In the data rows, the value 128 means zero.
In each game, the first row plays the second. By how much does the first row win? 15 means about a draw, 30 a big win and 0 a big loss. Wins can go round in a circle. Each row has two weighted sums of its numbers, A and B, taken from their middle values. A row wins by its A times the other's B, less its B times the other's A.
[120 109 116 100 105 104 123 128 105 107 133 176 192 146 173 109 122  95
 125 114  98]
[138 141 123 124 140 121 140 189 224 193 165 139 134 118 164 162 172 157
 111 152 135] >> 15
[107  93  89  98 108 110 162 186 173 130 115 105 102  91 108 110 135 120
  87  80 129]
[150 179 167 149 139 113  97 116 103 106  99  89 110 106 104 138 129 138
 103 117 141] >> 12
[111 108  98  98  89  92  93  90  95 103 120 172 188 179  86  95 109  90
 115 108  95]
[120 123 145 154 170 166 148 130 128 119 127 103 124 122 130 153 147 111
 142 160 132] >> 17
[119 107 105 124 100 110 134 202 146  99 114 105 114 109 130 116  99 109
 111 132 112]
[116 108 108 105 107 110 118 147 172 188 145 118 107 103 104 137 147 131
 101 115 110] >> 12
[153 145 135 138 128 123 131 144 185 209 156 139 139 148 134 207 137 118
 171 132 107]
[143 139 126 129 175 220 153 135 131 130 140 135 131 117 149 158 133 155
 143 159 125] >> 11
[131 136 128 125 125 135 119 130 138 160 185 166 140 135 179 137 189 159
 119 120 118]
[151 169 204 220 208 179 141 131 122 129 132 127 133 136 156 171 151 166
 128 129 157] >> 11
[148 177 209 232 202 171 157 127 125 141 132 148 135 145 133 155 159 178
 142 136 166]
[124 127 111 101 139 117 101 121 116 120 119 120 148 229 124 122  82 102
 144 192 118] >> 12
[101 103 105 101  90 118 108 134 135 117 105 108  89 108 122 132 100  63
 127 150  92]
[120 101 102 101 109 114 121 122 120 155 179 156 123 116 188 109 130 107
 144 100 124] >> 24
[101  95  97  97  94  92 103 110 142 147 110  92 100 104  83 161 111  74
 139  88  76]
[155 144 145 157 197 175 143 137 149 117 143 134 138 156 131 143 162 164
 134 139 143] >> 10
[122 111 109 105  91 117 114  99 106 116 117 173 175 118 112 107  74 120
 132 135 117]
[111  91  86  94  84 113 130 106  83  82  97  89  90  90  47 126 120  74
  90 141  67] >> 6
[120 100 105 105  96 103 121 113 108 132 151 158 145 132 138  99 178 134
  95 118  86]
[129 139 126 136 153 182 182 177 164 143 129 116 124 122 144 116 172 171
 121 132 150] >> 12
[142 131 136 120 139 127 139 137 156 176 191 160 137 137 119 164 167 104
 150 178 112]
[132 134 146 159 206 199 189 139 140 136 123 120 134 138 128 156 158 149
 137 142 158] >> 19
[188 167 136 123 110 108  97 100  98  94  94 104  95 109  86 145 123 138
 141  89 168]
[213 222 204 172 166 151 159 140 151 165 163 159 157 156 175 207 155 160
 182 158 191] >> 20
[113 108 115 116 129 153 179 150 129 101 112 105  95 123 122  94 160 146
  78 109 116]
[120 111 106 121 126 186 178 124  91 118 110 119 105 123 147 128 124 130
 125 127 124] >> 19
[121 121 107 111  96 107  99 102 117 108 126 176 213 193 103 113 108  76
 124 129 123]
[129 117 122 117 127 130 135 145 130 127 120 101 113 126 115 177 170 152
 135  91 156] >> 15
[116 120 113 107 113 110 107 121 115 111  97 112 143 169 157 125  88  95
 143 172  86]
[202 234 244 228 189 162 144 148 148 143 155 147 153 163 138 181 165 200
 169 155 194] >> 13
[118 111 112 124 119 123 120 127 136 156 161 132 115 126 160 141 158 174
 131 101 117]
[190 166 153 125 108 117 111 105 116  94 101  98 114  93 122 174 130 119
 140 105 168] >> 19
[102 105  94 100 103 100  92 122 140 121 115  98 109  98  47 144 122  68
  97 143  65]
[116 102 101 100  98  79  85 106  86  98 105 163 141 136 124  79 102  78
 129 109 113] >> 20
[143 180 222 204 123 129 127 119 119 117 121 119 123 129 131 115 106 157
 161 114 164]
[161 123 134 122 129 140 121 147 136 140 141 151 183 226 143 138 116 106
 154 189 137] >> 14
[169 158 156 148 143 130 131 132 137 132 127 136 130 155 111 112 149 169
 169 124 173]
[130 126 120 121 108 125 122 139 165 192 212 161 133 137 116 145 157 100
 139 147 123] >> 19
[133 122 131 158 186 186 138 126 140 136 124 122 125 135 123 129 151 152
 127 137 130]
[115 126 137 138 131 116  92  91  90  93  97  87  97 110 107  98 146 142
  83 102 117] >> 15
[115 122 115 114 128 168 201 208 168 122 112 128 110 131 120 151  87 117
 151 175 123]
[112 105 115  95 148 204 142 107 124 121 122 107 110 112 113 101 105 152
 163 130 162] >> 17
[131 125 118 115 118 114 111 103 131 149 173 141 130 116  99 154 130  65
 145 153  97]
[123 112 102 106 109 109 102 100 104 114 117 121 137 139 133 187 151 110
 119 127  88] >> 1
[180 173 160 139 110 115 122 117 116 125 120 130 126 127 114 181 135 140
 162 119 176]
[135 121 123 128 162 185 179 153 131 104 122 127 124 117 105 136 157 165
 129 119 145] >> 11
[121 105 108 110 132 204 125 100 112 100 120 114 104 121 101  88 106 133
 149 113 140]
[123 124 128 125 127 145 171 203 200 167 130 136 119 125 131 151 109 102
 135 177 140] >> 26
[125 136 125 112 119 125 128 150 155 130 142 130 135 136  87 147 139  98
 113 190  92]
[ 99 102  83  95  87  86  90  81  76  97  93 108 124 161 131  97  77  67
 117 148  85] >> 10
[155 150 147 148 158 145 144 142 142 162 153 201 210 173 199 132 128 141
 173 140 157]
[157 173 137 128 127 129 117 134 128 127 132 130 122 150  98 121 104 155
 174 145 211] >> 17
[108 124  86 102 116 106 105 106  90 117 130 183 180 137 173 128 126  99
 124 100 114]
[120 114 134 124 127 118 120 127 117 117 119 155 195 244 119 113 117  92
 141 144 124] >> 14
[ 96  83  81  81  74  63  66  78  95 118 149 118  99  89  58 124 101  48
  96 101  67]
[126 104 120 117 148 176 183 155 125 115 115 123 114 123 128 145 143 105
 127 120 127] >> 19
[143 143 130 136 164 200 212 199 175 150 140 140 150 138 136 146 187 184
 130 148 164]
[131 126 121 127 137 165 181 150 135 143 129 134 128 145 193 165 110 129
 159 196 140] >> 12
[119 111  90 103  99 100 100 107 121 153 149 122 105 120 140 100 157 132
  92  96  70]
[ 95  81  78  94  95  83  86  90  75  78 100 125 135 118 117  73 171 108
  63 118  49] >> 16
[123 124 129 129 142 115 130 123 131 126 134 178 193 172 133  88  90 105
 144 144 145]
[167 153 166 167 186 204 234 221 190 185 171 157 160 163 156 177 163 145
 136 238 170] >> 19
[138 134 108 118 128 136 151 167 136 128 120 115 133 124 156  96 169 150
 119 107 128]
[121 123 120 113 107 119 110 113 127 137 163 192 210 194 127 128 178 139
 109 131 114] >> 19
[113 114 105 112 113 108 103 115 153 192 133 113 109 113 132  85 103 130
 114  86  72]
[118 127 148 138 123 110  97  98  99  97  99  98  89 105  94 124 142 134
  87 117 120] >> 13
[124 111 103 116 108 121 114 103 100 122 116 105 168 213 107 122  85  84
 143 161  98]
[129 120 121 111 115 121 119 116 144 137 159 172 165 137 117 119  93 115
 157 160 112] >> 22
[127 131 124 124  89 103  93  99  95  99  94 102  79 102  69  95 143 125
 131  68 124]
[145 139 142 162 201 183 156 141 133 142 138 137 140 133 148 153 132 116
 121 157 135] >> 15
[123 116 135 126 121 126 112 113 118 121 132 130 142 145 181 135 135 100
 142 167  92]
[ 97  94  82  74  88  93  86  87  99 101 105 125 196 198  91  80 101  70
 109 102  83] >> 16
[168 207 192 146 119 104 101  99 125 117 108 104 109 117 129 103  97 134
 152  97 140]
[133 120  95  95  91  93  72  86  98  95  91  83 104  75  76  61  82 117
 130  80 152] >> 23
[150 139 138 133 142 135 138 146 159 221 243 229 195 166 142 156 196 166
 126 148 165]
[111  95  97 116 158 195 157 105 102 110  96 115 105 104 120 155  97  96
 126 122 106] >> 19
[ 85  90  90  81  85  90 103 197 112  91  84  97  90  92  82  99  77 120
 139  92 115]
[130 111 122 128 110 105  98 113 110 133 162 171 134 130 123 119  91 115
 155 143 116] >> 19
[154 135 139 171 206 191 159 137 149 134 148 142 137 153 144 120 111 160
 172 151 188]
[158 202 203 205 189 132 126 107 110 119 129 116 132 126  99 145 148 142
 144 120 162] >> 19
[121 130 113 113 110 116 117 107 112 138 167 163 142 131 105 101 170 111
 104 166  90]
[111 111 111 111 145 174 203 175 141 118 118 128 116 112 114 128 166 147
 104 131 138] >> 16
[112 112  95  98 113 103 109 131 184 198 193 149 118 111 113 124 159 121
  80 114 116]
[112 111 108 100 118 123 198 122 105 107 115 111 108 107 105  90  97 142
 154 115 120] >> 18
[128 107 108 103  96  98 103 115 137 142 133 108 103 112 161 164 131 116
 114  82 115]
[ 97 106 102  95 122 136 169 141 127 114 115  94 102 111  73 134 128  95
 126 117 102] >> 13
[152 197 186 157 130 120 123 122 115 124 130 113 109 133 147 174 132 137
 132 113 163]
[101  87 103 102 104 109 112 121 144 129 106  99 112 104 122 139  83  75
 143 142 101] >> 18
[224 214 179 161 150 149 138 135 148 140 154 148 150 157 218 170 155 146
 188 137 190]
[135 134 123 142 127 134 138 125 138 150 141 179 231 228 126 133 135 111
 145 148 130] >> 12
[112  93  94 100  82 102 102  96 120 156 149 118  96 102  79 151 124  62
 130 138  79]
[127 132 102  95  95  96  95  83  97  93 101  93  91 104  57  99  93 136
 125 105 152] >> 9
[144 151 145 186 181 153 134 140 136 134 129 140 141 144 185 161 127 147
 173 183 160]
[141 142 134 130 121 135 140 163 157 139 124 122 132 141  88 157 150 111
 107 180  89] >> 20
[127 132 127 133 121 128 123 122 140 157 176 172 150 142 184 165 160 136
 145 105 127]
[154 138 137 122 135 139 148 144 138 159 173 176 171 157 202 141 200 194
 102 146 113] >> 14
[117 104 117 113 118 121 134 153 191 197 179 149 139 127 124 116 169 175
 125 122 159]
[128 114 107 111 131 160 189 181 156 120 109 117 117 126 129 150 115 108
 130 176 123] >> 7
[126 136 163 148 115 115 123 110 119 128 123 117 119 132 159 156 104 123
 153 140 148]
[141 133 133 143 147 131 131 128 135 146 160 201 185 160 182 201 173 147
 164 120 141] >> 21
[107 101  98  70  65  70  65  67  69  73  77  76  71  75  58  63 105 113
  99  60 103]
[116 107  82  71  69  60  71  59  65  68  61  71  66  71  41  71  63 115
 122  80 140] >> 16
[131 119 142 168 191 179 129 126 110 134 121 116 141 135 161 167 127 138
 137 164 131]
[129 116 120 119 132 141 150 150 131 117 107 116 123 119 143 104 165 165
  74 122 118] >> 14
[160 197 218 207 177 155 132 113 116 122 126 137 132 135  91 164 154 164
 139 116 158]
[126 106 111 115 117 102 102  97 103 119 124 163 173 162 158 105 104  84
 145 125 131] >> 18
[135 136 135 132 117 129 137 164 199 181 147 149 122 124 118 169 161 146
 131 132 124]
[143 133  86  94  89  79  85  74  87  90 102  77  95  91 142  74  90 121
 116  66 133] >> 15
[120 111 146 151 184 178 171 120 126 109 105 110 116 128  88 138 162 112
 101 130 122]
[152 136 149 126 140 132 141 157 197 228 204 163 154 140 149 150 182 188
  98 139 140] >> 16
[145 148 157 145 146 145 144 137 155 212 242 241 199 180 167 166 200 166
 122 151 158]
[118  98 131 120 121 110 124 141 207 136 117 122 126 134 124 102 101 154
 182 152 147] >> 7
[129 122 109 117 110 140 129 133 105 125 118 126 163 182 162 132  88  97
 157 171 106]
[106 127 140 137 132 109  84  98  94 102  91 108 100 104  79 119 132 126
 106 111 122] >> 17
[143 134 120 143 126 132 140 158 198 155 140 130 134 143 167 122 179 168
 134 125 126]
[172 164 154 151 154 154 158 162 145 180 235 251 169 162 172 155 148 144
 171 194 185] >> 16
[184 170 145 129 128 130 130 130 121 121 125 127 138 131 172 105 112 153
 165 103 168]
[126 147 161 155 115 105  98  91  80  83 102 108 104  88 113 159 112 102
 123  97 125] >> 14
[100 119  94 116 100 109  99 100 104 102 115 168 179 145 146 105 113  95
 113  91 102]
[112 127 132 109 116 117 111 130 206 202 134 125 121 139  90 138  83 157
 156 148 151] >> 19
[ 92  76  66  75  71  94  74  74  71  82  79  82 122 154  73  66  65  53
 110 125  69]
[117  97  94  92 104  96  94  97  98 105 125 179 176 138 134  80  94  86
 122 100  93] >> 20
[ 93  92 110 117 134 148 115 110 106  90 113  87  99 103 126 129 160 139
 104  67 129]
[133 135 139 135 153 182 224 169 138 141 128 147 138 135 120 182 146 136
 138 159 150] >> 13
[113 103 109 145 173 166 127 111 105  88  98  88 103 106 140 168 109  88
 119 142 126]
[143 131 125 125 136 144 124 135 183 229 204 157 123 115 129 156 171 152
 124 134 141] >> 15
[153 175 167 143 135 138 126 117 126 138 142 144 138 137 126 188 149 144
 151 141 162]
[174 185 129 103 119 108 104  89 100 108 109 107 114 103 159 103 106 138
 138  99 171] >> 19
[132 126 129 109 112 123 187 195 197 146 134 126 124 132 105 138 168 143
 121 154 138]
[120 146 162 132 124 106 107 112 109 110 125 111 110 114 130 173 120 115
 132 113 143] >> 18
[131 140 124 121 128 133 131 130 117 134 171 187 160 150 151 114 119 105
 153 121 137]
[127 132 122 124 120 108 130 170 201 232 197 160 141 127 126 147 166 160
 111 118 144] >> 17
[162 152 147 154 147 148 144 139 160 149 165 170 202 192 146 110 134 123
 169 192 152]
[ 70 107 119 112  74  60  50  66  76  62  64  65  56  70  68 133  84  78
  78  68  95] >> 12
[ 89  68  77  90 121 167 154  97  87  75  77  96  85  82  68  70 139 102
 114  75  92]
[148 145 144 135 148 148 152 151 165 217 249 248 205 167 152 171 198 172
 123 146 166] >> 11
[168 201 195 187 165 126 125 130 129 132 132 145 143 128 113 133 136 190
 113  91 184]
[149 126 140 121 132 137 133 145 132 134 147 170 225 195 147 133 126 114
 167 167 144] >> 9
[122 109 113 119 111 128 180 190 112 115 117 113 111 125 120 111  97 148
 165 124 139]
[106 101 104  97 107  96 104  91  98 107 103 120 161 154  99  68  92  77
 115 131 103] >> 3
[170 167 137 123 118 125 131 138 129 117 132 129 131 137 126 106 118 169
 170 125 211]
[139 164 143 123 104  92 101 110 110 108 114 120 114 116 115  88 115 186
 140 101 133] >> 18
[154 222 185 133 125 118 144 137 128 126 144 126 128 130 115 123  96 170
 166 101 186]
[101 121 137 167 127 110  80  83  93  84  85  88  79  86  92 109 112  96
  50 131  97] >> 12
[122 128 118 116 115 112 125 122 115 114 123 144 177 152 125  97 107  91
 147 152 138]
[164 150 116 120 110 118 106 122 121 113 125 115 120 118  96  95 113 153
 150 125 187] >> 13
[104 120 108 106 105  98 108 107 134 170 206 188 145 120 134 125 162 120
  81 131 114]
[118 118 121 109 123 118 130 159 202 206 167 136 122 114 115 134 175 138
  96 114 137] >> 20
[139 169 165 150 135 122 117 130 126 105  97 124 119 122 107 141 141 152
 100 122 140]
[144 169 194 165 143 122 121 118 121 112 122 120 124 115 137 140 148 147
  81 143 154] >> 19
[130 120  99 114 108 105 108 116 103 107 136 177 186 157 130 114 104  85
 145 126 102]
[124 115 114 144 187 189 144 120 111 120 130 113 134 131 110 168 139 122
 125 119 134] >> 8
[122  99 111 112 120 150 177 182 145 117 108 103 108 111 108 123 138 101
  74 173 109]
[ 86  88  89  82  99 104 146 129 121  96  93  81  85  87 114 126  90  66
 108 134 105] >> 16
[117 105 110 107 139 150 154 148 120 116 109 117 105 106 104 109 168 142
 100 124 120]
[124 100  94 111 101  93 105 123 154 197 181 124 103 101 114 122 158 140
  98 120 114] >> 15
[120 131 140 163 152 157 136 107 120 124 134 109 111 117 123 137 161 130
 114 148 128]
[133 110 112 124 179 201 125 116 119 108 130 112 128 129 102 106 105 149
 162 114 130] >> 12
[ 85  70  89  96 112 173 153 126  96  93  93  86  77  93  99 125  93  70
 110 105 107]
[109  92 126 192 166 121 104  99  92  98 114  95  94 106 102  83  74 131
 132 107 134] >> 17
[108 102  98  86  94  88  91 105 107  90  98 130 149 148 119  84  83  75
 104 135 101]
[109 148 132 106 100  79 103  96  98  98  94  90  98 107  76 116  84 146
 146 125 158] >> 17
[119 103 123  94 116 111 110 123 145 191 220 198 145 118 135 135 167 140
  81 108 128]
[129 123 130 132 131 164 165 144 131 123 137 126 126 131 107 119 159 149
 142 111 126] >> 18
[145 144 137 139 137 136 132 138 202 221 241 209 175 165 158 165 186 189
 118 145 154]
[116 116 112 133 147 152 114 112  98 104 103  99  98  99 133  86 131 104
 119  84 130] >> 15
[139 133 156 169 176 157 128 117 130 111 129 121 119 126 129 158 147 134
 121 147 128]
[105 109 105 111 108 101 104 102 105 116 105 119 137 162 164 136  99  83
 121 131  78] >> 15
[152 136 119 106 111 112 115 112 120 131 114 101 111 125  85  96 141 157
 149  88 150]
[145 130 126 116 127 131 140 131 146 186 220 213 188 162 142 135 192 173
 118 140 138] >> 14
[141 135 148 126 149 139 135 135 137 133 146 145 194 195 168 130 104 111
 161 178 114]
[110  98 115  86  97 102 103 133 102  88  93 107 103  91  51 126 114  87
  85 163  66] >> 4
[139 132 133 135 137 116 130 155 178 150 145 121 137 127 137 107  93 145
 167 175 131]
[112 103  91 121 178 140 106 110  99 100  83  91  95 114 108  88  65 121
 135 131 123] >> 19
[191 214 179 132 122 104 116 103 110 119 104  99 107 115 142  92  97 133
 144  82 163]
[136 121 119 114 123 126 126 149 163 168 167 136 119 126 159 137 171 180
 116 103 119] >> 12
[115 105 104 104 103 141 172 188 161 128 104 101 105 107  98 114 126  92
  75 170 117]
[114 115 110 102 115 131 150 203 197 164 124 120 107 113 138 152  78 127
 147 206 111] >> 17
[120 117 130 111 119 148 194 153 110 124 110 123 111 130 160 131 125 138
 129 143 122]
[ 83  79  82  71  78  63  73  71  84  74  87  93 145  99  46 101 122  38
  62 140  33] >> 6
[108 111 113 118  98 108 120 120 161 191 188 147 108 122 108 143 167 152
 106 121 126]
[138 146 143 141 181 203 240 233 212 190 158 156 150 150 145 148 188 185
 155 143 183] >> 8
[124 129 134 139 160 171 176 133 133 147 139 117 121 132 154 131 154 183
 125 128 137]
[119 124 103 136 183 171 119 104 106 110 111  89 101 112 126 148 121 121
 116 124 107] >> 25
[ 96  84  86  83  81  88  92  87  86  95 143 164 120 102 138 100 109  67
  94  86  84]
[122 103 113 116 111 118 112 125 164 174 132 115 104 125 125 185 117  80
 163  98  94] >> 15
[138 138 130 126 114 131 135 117 134 144 162 166 167 154 190 137 184 188
  83 140  87]
[125 120 114 111 110 115 157 191 145 127 112 124 114 119 128 147 136 136
 119 137 117] >> 9
[126 122 137 123 130 122 131 125 176 195 203 196 168 136 126 128 181 173
 119 131 133]
[122 123 126 113 113 127 120 145 166 168 166 133 131 134 168 141 163 166
 126 126 134] >> 18
[147 189 211 213 167 131 109 115 117 121 115 113 107 133 147 133 138 115
 134 120 146]
[ 96  83  88 101 116 130 109  96  87  86  87  86  75  80 116  61 127 137
  48  80  98] >> 12
[118 113 117 123 136 142 134 121 114 101 115 109  89 116 128  77 141 136
 132 117  96]
[110 104  97  88  85  98 108  87 105 107  92 107 136 130 156  69  89  99
 132 116  68] >> 21
[128 109 118 119 143 145 171 167 155 135 125 124 108 118 130 114 176 159
  97 122 119]
[129 114 109 107 107 118 123 111 102 108 128 199 175 127 146 141 126  94
 118 166 124] >> 12
[115 108  96 133 193 159 114 101 120 104 108 110 108 105 108  92  84 130
 147 119 159]
[133 126 121 131 139 163 169 152 146 139 124 134 132 153 142 106 163 166
 160 148 138] >> 18
[115 130 141 126 115 124 120 115 116 123 131 131 188 232 142 119 114  95
 138 173 135]
[142 117 135 146 172 156 153 129 121 117 118 128 119 129 178  95 163 117
 130 100 160] >> 11
[126 132 108 109 116 117 113 109 109 105 125 176 197 202 135 120 188 144
  89 128 100]
[ 99  84  91 101  95 112 117 127 120 118 103  88  72  90  80 100 127 137
  92  90  94] >> 14
[121 127 185 178 134 102 109 106 115 101 116 110 116 121  82 140  76 168
 144 103 148]
[167 166 185 189 200 203 176 171 169 161 167 157 161 168 150 217 179 156
 186 154 181] >> 16
[150 155 133 147 143 140 131 139 151 159 174 204 203 176 157 144 136 113
 174 158 143]
[132 125 120 124 122 127 120 127 171 192 184 153 134 135 105 135 162  93
 154 156 112] >> 17
[159 170 160 139 135 137 136 117 125 148 144 143 154 142 208 145 102 163
 181 140 159]
[ 99 104  98 104 114 157 194 198 173 151 124  96 100  92  90 119 148 142
  99  89 151] >> 15
[116 100 113 138 177 195 174 135 117 112  97 114 113 116 104 124 136 110
 102 179 123]
[112 129 119 120 122 124 160 187 192 169 153 131 114 116 122 126 156 152
  98 124 157] >> 18
[ 95  91  94 102 104 112 147 158 139 125 107 109  90  95 101 101 157 131
  92  96 103]
[101 100  92 100  84  69 111 170 187 144 117 101  91  93 107 128  84  75
 112 171  92] >> 9
[131 110 122 123 116 102  99 121 130 147 175 185 163 137 152 122 110 110
 130 139 104]
[154 156 128 105 100  85 101  87  84  89 103 104  92  92 110 166 103 111
 117  89 135] >> 12
[ 96  81  98  98 119 142 140 127  89 100 105  99  93  99 124  73 107  76
 107  79 105]
[172 198 161 136 132 114 110 111 104 124 120 129 115 129 139 182 127 124
 129 124 160] >> 12
